j_995: [ -8   7   4  -7 -10 -13  12  -2  -4  -2  -6   7 -13]
j_876: [-2  2  1 -2 -3 -3  3 -1 -1 -1 -1  2 -4]
j_855: [  0   2 -10  14   2   3  18   0  10  -8 -12 -13   6]
j_683: [ -58   46   30  -48  -86  -94   88  -12  -34  -15  -42   47 -104]
j_594: [-5  4  3 -4 -8 -9 -8 -1 -3 -2 -4  5 -9]
j_682: [  7  -4   1   7  -5 -20 -13  20 -13   4   3  -1   8]
j_266: [ 11  -2   1 -12  -2 -12  -3   1   9  -1  -7  -4 -11]
j_216: [-11   9   6 -10 -16 -17  17  -3  -7  -3  -9   9 -19]
diff j_594: [-6  4  3 -4 -8 -9 -8 -1 -3 -2 -4  5 -9] => 0, [-5]
places j_594: [4] => 1
shift +1: [-7] => [-6]

j_907: [ -5 -21  -3   1   7  -9  -4  17  17   7 -22 -22  -4 -14   3  -4 -21  -1
  -3  -6  26 -14 -16  36   3  18 -21  -4   4   1 -16 -23 -53  19 -37  20
 -20]
j_780: [-28 -21 -11   2   2  10 -23 -11   1  -1 -35  -4   3 -23 -12 -21 -13  22
   0 -34 -16  11  -7  -3   6 -16  24 -16  -7  -9 -26  32  12 -28  17 -12
 -10]
j_988: [  0  41  19   2 -16 -12   8 -39  12 -25   8  72  -9  -9 -28   5   0 -14
   4 -20  20 -19 -22  29  -8  31  -8 -27  27 -20   0  13 -36  30  37 -44
  48]
j_487: [ -2  67 -11  15  -2  -9 -21  -3  33  21 -23 -27  -5 -11  -9 -11  -5 -23
 -23 -22   1 -37  -3  26  -3  -5 -25  -8  -3  23 -12  -9  -3   5  -9 -25
   2]
j_118: [ -5  25  -3   1   7  -9  -4  17  17   7 -22 -47  -8 -14   3  -4 -14  -1
  -3  -6  26 -14 -16  36   3  18 -21  -4   4   1 -16 -23 -53  19 -37  20
 -20]
after: [-39] => [12]
places j_907: [-21] => 1 16 26
shift -1: [-20] => [-21]
places j_487: [-23] => 10 17 18
places j_487: [-3] => 7 22 24 28 32
places j_988: [-20] => 19 29
diff j_118: [ -5  25  -3   1   7  -9  -4  17  17   7 -22 -47  -8 -14   3  -4 -14  -1
  -3  -6  26 -14 -15  36   3  18 -21  -4   4   1 -16 -23 -53  19 -37  20
 -20] => 22, [-16]

j_778: [121 -28 120   8 -20  -8  16  58  -1   9]
j_461: [121  -5  -1 121  -1  -8 121 121  -1  -1]
j_225: [121 -28 -68 -53 -20  -8  16  58  -1   9]
places j_461: [121] => 0 3 6 7
diff j_778: [121 -28 120   8 -20  -8  17  58  -1   9] => 6, [16]

j_288: [ 25  38  50  -4 -39 -22  30  -8  19  66]
j_955: [ 25  38  50  -4 -39 -22  30  -8   9  17]
j_40: [ -2  18  49   6 -50  -2  23  -1   8  29]
j_383: [37 23 37 -4  7  6  7 11  7  7]
j_731: [ 46  23 -62  -4 112   6  -5  20 -12 -11]
j_263: [ 42  43 -57   6 115  18  14  30 -23 -25]
j_154: [ 46  23 -62  -4 112   6  -5  11   7   7]
j_726: [ 15  31  47   8 -40 -13  27  -3  11  46]
diff j_955: [ 25  38  50  -4 -39 -22  30  -9   9  17] => 7, [-8]
places j_383: [7] => 4 6 8 9
shift +1: [30] => [31]
diff j_731: [ 46  23 -62  -4 112   6  -5  21 -12 -11] => 7, [20]
shift +1: [49] => [50]

j_555: [  6 -57  -1  -3   3   1   8 -16 -30  -5   6   7  -3  26   6 -11   3  -4
   4   0 -20  10   6 -40  -4 -43  30  10  -7  -7 -15   6  24 -16   4  -7
   5]
j_325: [-19 -41   0   8   0  25   2 -46 -43 -22 -22 -53  -8 -20   0 -40   9 -33
   3 -32  -7  14 -17 -38   6 -40   1  -1  -1 -13  -9 -12  31 -21  74 -17
   7]
j_464: [-19 -41   0   8   0  25   2 -46 -43 -22 -22 -53  -8 -20   0 -40   9 -33
   3 -32  -7  14  43 -38   6 -40   1  -1  -1 -13  -9 -12  31 -21  20 -17
   7]
j_495: [  3 -16   0  -8  -1   0   3 -43 -15 -12 -12  45  -5  -4  -3 -16   1  41
  15  -7  -2 -15  16  -5  16 -12 -12  -2   0  35   2  43  -6   9  12 -27
   3]
j_952: [-17 -16  17   1  -5  -8   4 -21 -15 -26  -7  76  -9  -6 -22   4  24  66
   1 -27  13  17 -17 -12  -2  -8  11 -12   7  -6  26  87  -4  10  74 -19
  24]
j_693: [-26  32   5   3  -1 -17  -8 -46   7   8 -49 -11 -10 -11 -31 -61 -10   7
  24 -29   0   5 -49  20  -7  14   7 -18  -6  20 -40  25  -9   0  34 -42
  16]
j_504: [ -4  67  -5  -2   3  -7  -4   0  33   3   7  -3  -3 -33  -7  13   6  10
  14   5  12 -27  -9  45  12  45 -43  -9  14  25  23  -2 -35  19  -4 -15
   2]
diff j_325: [-19 -41   0   8   0  25   3 -46 -43 -22 -22 -53  -8 -20   0 -40   9 -33
   3 -32  -7  14 -17 -38   6 -40   1  -1  -1 -13  -9 -12  31 -21  74 -17
   7] => 6, [2]
shift +1: [-22] => [-21]

j_625: [ 74 -11 -83  65]
j_971: [  74  -12 -101   61]
j_59: [-11 -11 -11  61]
diff j_59: [-11 -12 -11  61] => 1, [-11]
diff j_625: [ 74 -11 -82  65] => 2, [-83]
shift -1: [-11 -83] => [-12 -84]
places j_59: [-11] => 0 1 2
after: [-101] => [61]
shift +1: [-12] => [-11]

j_732: [ 20  -8  26  11  33  24   0 -82  28 -34  19  15 -60  10 -81 -77 -53   9
 -32 -37 -63  80  71  16 -47  -8  28]
j_378: [ 20  -8  26  87  10  24   0 -82  87 -34  19  15  88  10 -81 -77 -53   9
 -32 -37 -63  80  71  87 -47  -8  28]
j_710: [  10  -31    4  -24   12 -112  -32 -101   -3  -66   -6  -16  -91  -34
 -100  -89  -67  -25  -28   -8  -86  -42  -95  -28  -14  -68 -111]
[ 20  -8  26  11  33  24   0 -82  28 -34  19  15 -60  10 -81 -77 -53   9
 -32 -37 -63  80  71  16 -47  -8  28] => j_732
places j_378: [87] => 3 8 23
diff j_732: [ 19  -8  26  11  33  24   0 -82  28 -34  19  15 -60  10 -81 -77 -53   9
 -32 -37 -63  80  71  16 -47  -8  28] => 0, [20]
shift +1: [19 15 88] => [20 16 89]
shift -1: [ 15 -60  10 -81] => [ 14 -61   9 -82]

j_996: [ 30 -92  60 101 -21  15]
j_44: [45 45 45  9  9 16]
j_606: [ 87 -12 -30  61  46  -8]
j_291: [  6 -10 -54 -19  25 -13]
places j_44: [45] => 0 1 2
after: [61] => [46]

j_25: [  5   7 -44   2 -28  -2  -1]
j_482: [  2  28 -44  -1 -40  15   6]
j_122: [13 -1 28  7 -5 13  9]
j_930: [  7  31 -41   8 -88  47  38]
j_355: [ 27  27  27  -6 -10  25 -20]
j_538: [  5   7 -30   2 -28  -2  -1]
j_373: [  5 -37 -21 -10   3  16 -14]
j_182: [ 15  56 -19  25 -18  23   4]
j_101: [ 17  -1  14  16 -22  12  -1]
diff j_101: [ 17  -1  14  16 -22  12  -2] => 6, [-1]
places j_355: [27] => 0 1 2
diff j_25: [  5   7 -43   2 -28  -2  -1] => 2, [-44]
diff j_482: [  2  28 -44  -1 -41  15   6] => 4, [-40]
[ 27  27  27  -6 -10  25 -20] => j_355
diff j_355: [ 27  27  27  -5 -10  25 -20] => 3, [-6]
diff j_25: [  5   7 -44   2 -28  -2   0] => 6, [-1]

j_430: [  1  32 -38   0  20   2 -23 -31  20  31  26 -37 -22   0 -14  -1 -42   7
   2  45 -40 -22  -1  15   0   0]
j_126: [ -1  13 -19   0 -27  -2  45   0 -17 -42 -19  94  28   0  -3  -8  -7   5
  -1 -22 -33   2  -9 -14  -1   0]
j_620: [  0   1  -8   0  13  -1  29 -19 -16  20 -22  65  16   0 -16 -12 -77  76
  -1 -14  60  -5  -1  19  -1   0]
j_949: [  1  67 -15   0 -20   2 -26 -35  27  17  36 -49 -20   0 -16  -2 -46   6
   2  53 -19 -34 -26   0   3   0]
j_306: [  0  -9 -19   0 -15   1  28 -23  15 -29  23  62  16   0 -25 -11  -1 -39
   1  25 -50 -16 -15 -20  -2   0]
j_522: [  0  48  23   0 -38   0 -14  -9   7 -49   9 -30 -11   0  23  25  33  35
   1  12   0 -12  -1 -12   3   0]
[  0  -9 -19   0 -15   1  28 -23  15 -29  23  62  16   0 -25 -11  -1 -39
   1  25 -50 -16 -15 -20  -2   0] => j_306
diff j_306: [  0  -9 -19   0 -15   1  28 -23  15 -29  23  62  16   0 -25 -11  -1 -39
   1  25 -51 -16 -15 -20  -2   0] => 20, [-50]
places j_949: [-20] => 4 12

j_697: [ 22  26  10  -8   8  10  -8  15  15   9  -9  -5  14  10  -7   8  32 -18
  14  -7  -7  21  -9   8 -10  11  -6 -14  27   4   1  -5   3  15  10  -2
  29 -21  24  34  35  11  19  15   6  24 -16  11 -18  62]
j_142: [  0   0   0   0   0   0   0   0   0   0   0   0   0   0   0   0   0   0
   0   0   0   0   0   0   0   0   0   0   0   0   0   0   0   0   0   0
   0   0   0   0   0   0  20  17  -1  22 -18   8   0  69]
j_596: [  0   0   0   0   0   0   0   0   1   0   0   0   0   0   0   0   0   0
   0   0   0   0   0   0   0   0   0   0   0   0   0   0   0   0   0   0
   0   0   0   0   0   0  20  17  -1  22 -18   8 -16  69]
j_333: [ 22  26  10  -8   8  10  -8  15  15   9  -9  -5  14  10  -7   8  32 -18
  14  -7  -7  21  -9   8 -10  11  -6 -14  27   4   1  -5   3  15  10  -2
  26  -1 -12  13  -7  20  17  -8  10  16  23 -28  12 -11]
j_54: [-44  27   5   6  -3 -40  70 -53 -42 -39 -27   4  18  39  -4 -30 -29 -23
  -2  17  51  28 -25 -11  31   4   1  -3  -9   8  21 -24  -9  42 -12   0
 -33 -24  29 -45   6  16 -76 -49 -68  16 -30   1  42  11]
after: [5] => [6]
places j_54: [0] => 35
diff j_142: [  0   0   0   0   0   0   0   0   0   0   0   0   0   0   0   0   0   0
   0   0  -1   0   0   0   0   0   0   0   0   0   0   0   0   0   0   0
   0   0   0   0   0   0  20  17  -1  22 -18   8   0  69] => 20, [0]

j_393: [ 31 -23   0   6 -17  -1 -17  15 -17  21  -2  -1   0 -12   2   0 -51   1
  25 -77 -17  -6  -1   1 -17 -17  11]
j_467: [ 15 -12   0 -29   1  -5 -16  10 -42  13  -6  -5   0 -17  -6 -21 -16   2
  16 -15 -21 -19 -30   1   0  12 -49]
j_112: [  9  -6   0 -13   0  15  -2   2 -17   7  33  10   0  20  26  91 -17   0
  -2 -43  -2   5  -8  -1   0   2 -17]
j_108: [  3 -18   0  14  -2 -13 -14 -21  23 -28 -22  -9   0  -9  -8 -17 -31  -1
 -38 -39 -14  -9   2   2   0 -26  24]
shift -1: [-12] => [-13]
places j_467: [-16] => 6 16
diff j_112: [  9  -6   0 -13   0  15  -2   2 -17   7  33  10   0  20  26  91 -17   0
  -1 -43  -2   5  -8  -1   0   2 -17] => 18, [-2]
diff j_467: [ 15 -12   0 -29   1  -5 -16  10 -42  14  -6  -5   0 -17  -6 -21 -16   2
  16 -15 -21 -19 -30   1   0  12 -49] => 9, [13]
shift +1: [ -1 -38] => [  0 -37]
places j_393: [-17] => 4 6 8 20 24 25
shift +1: [ -2 -43] => [ -1 -42]

